In the data rows, the value 128 means zero.
Here are some points:
tensor([126, 084, 096, 167, 131, 131, 137, 141])
tensor([149, 142, 125, 163, 102, 115, 134, 132])
tensor([130, 150, 136, 169, 116, 127, 130, 122])
tensor([169, 069, 142, 159, 119, 107, 062, 144])
tensor([128, 152, 184, 132, 121, 125, 115, 127])
tensor([144, 162, 055, 110, 116, 155, 132, 155])
tensor([123, 147, 109, 124, 126, 163, 133, 148])
tensor([040, 114, 194, 141, 207, 144, 092, 095])
tensor([138, 136, 125, 127, 127, 132, 125, 128])
tensor([106, 133, 119, 114, 137, 149, 140, 137])
tensor([136, 148, 161, 135, 129, 106, 139, 103])
tensor([116, 118, 126, 134, 130, 130, 129, 128])
tensor([239, 184, 148, 097, 104, 069, 119, 114])
tensor([122, 124, 126, 116, 136, 122, 162, 119])
tensor([156, 070, 082, 144, 130, 140, 121, 143])
tensor([183, 138, 122, 126, 094, 094, 120, 136])
tensor([159, 128, 139, 121, 122, 112, 097, 105])
tensor([189, 127, 126, 137, 105, 084, 131, 122])
tensor([255, 125, 046, 127, 038, 073, 120, 139])
tensor([104, 108, 161, 164, 136, 132, 154, 129])
tensor([105, 140, 140, 108, 152, 149, 114, 109])
tensor([143, 101, 104, 087, 112, 133, 084, 166])
tensor([159, 156, 136, 126, 123, 118, 121, 111])
tensor([160, 090, 076, 119, 108, 171, 106, 194])
tensor([120, 082, 131, 192, 108, 108, 102, 140])
tensor([105, 159, 107, 084, 158, 159, 110, 126])
tensor([141, 109, 171, 158, 133, 117, 142, 107])
tensor([165, 048, 255, 221, 148, 100, 174, 054])
Then 24 other points, each followed by its number:
tensor([101, 119, 144, 129, 154, 146, 130, 119]) 0
tensor([152, 157, 148, 126, 114, 129, 128, 127]) 1
tensor([129, 122, 148, 121, 145, 131, 094, 111]) 2
tensor([039, 123, 131, 149, 151, 157, 233, 128]) 3
tensor([183, 197, 124, 091, 119, 111, 165, 127]) 4
tensor([000, 117, 126, 112, 142, 196, 107, 153]) 5
tensor([074, 113, 130, 141, 146, 144, 180, 131]) 6
tensor([142, 121, 139, 113, 129, 123, 121, 122]) 7
tensor([143, 163, 100, 093, 121, 142, 131, 141]) 8
tensor([108, 130, 123, 125, 141, 139, 127, 129]) 9
tensor([078, 099, 203, 177, 165, 129, 180, 081]) 10
tensor([155, 159, 157, 139, 117, 098, 199, 099]) 11
tensor([142, 148, 119, 127, 124, 133, 132, 157]) 12
tensor([136, 152, 138, 128, 137, 135, 125, 118]) 13
tensor([092, 165, 134, 133, 110, 090, 160, 104]) 14
tensor([147, 100, 106, 129, 128, 138, 097, 144]) 15
tensor([088, 108, 124, 130, 153, 161, 145, 127]) 16
tensor([139, 162, 179, 139, 130, 085, 146, 085]) 17
tensor([052, 129, 031, 044, 159, 168, 095, 133]) 18
tensor([137, 110, 142, 128, 136, 124, 103, 130]) 19
tensor([129, 121, 119, 142, 112, 137, 119, 152]) 20
tensor([163, 093, 017, 088, 104, 183, 055, 220]) 21
tensor([128, 119, 123, 130, 127, 114, 130, 127]) 22
tensor([077, 170, 141, 124, 139, 146, 116, 111]) 23
Which two of these numbered points are nearest to each point below by angle, seen from the average point of the first points? Their numbers follow each, nearest first.
tensor([125, 124, 114, 119, 133, 131, 130, 134]) > 18 9
tensor([128, 119, 120, 127, 128, 118, 126, 125]) > 22 18
tensor([090, 118, 165, 128, 162, 161, 151, 113]) > 0 16
tensor([093, 083, 085, 146, 130, 172, 093, 176]) > 20 15
tensor([050, 134, 125, 129, 171, 168, 187, 112]) > 6 3
tensor([135, 161, 183, 136, 145, 082, 140, 075]) > 17 11
tensor([097, 126, 171, 140, 166, 133, 117, 090]) > 0 10
tensor([143, 133, 145, 129, 148, 126, 104, 107]) > 2 13
tensor([085, 027, 083, 162, 180, 195, 113, 125]) > 16 15
tensor([092, 080, 118, 148, 160, 159, 110, 129]) > 16 5
tensor([138, 135, 068, 118, 124, 150, 115, 156]) > 21 18
tensor([112, 127, 126, 126, 133, 132, 130, 124]) > 9 16
tensor([021, 080, 231, 201, 191, 149, 192, 049]) > 10 0
tensor([121, 221, 224, 102, 158, 055, 146, 027]) > 17 13
tensor([041, 180, 122, 065, 185, 172, 115, 116]) > 9 23
tensor([091, 117, 061, 107, 153, 163, 163, 150]) > 18 9
tensor([212, 127, 181, 095, 090, 069, 092, 118]) > 7 1
tensor([057, 089, 204, 185, 146, 136, 188, 120]) > 10 6
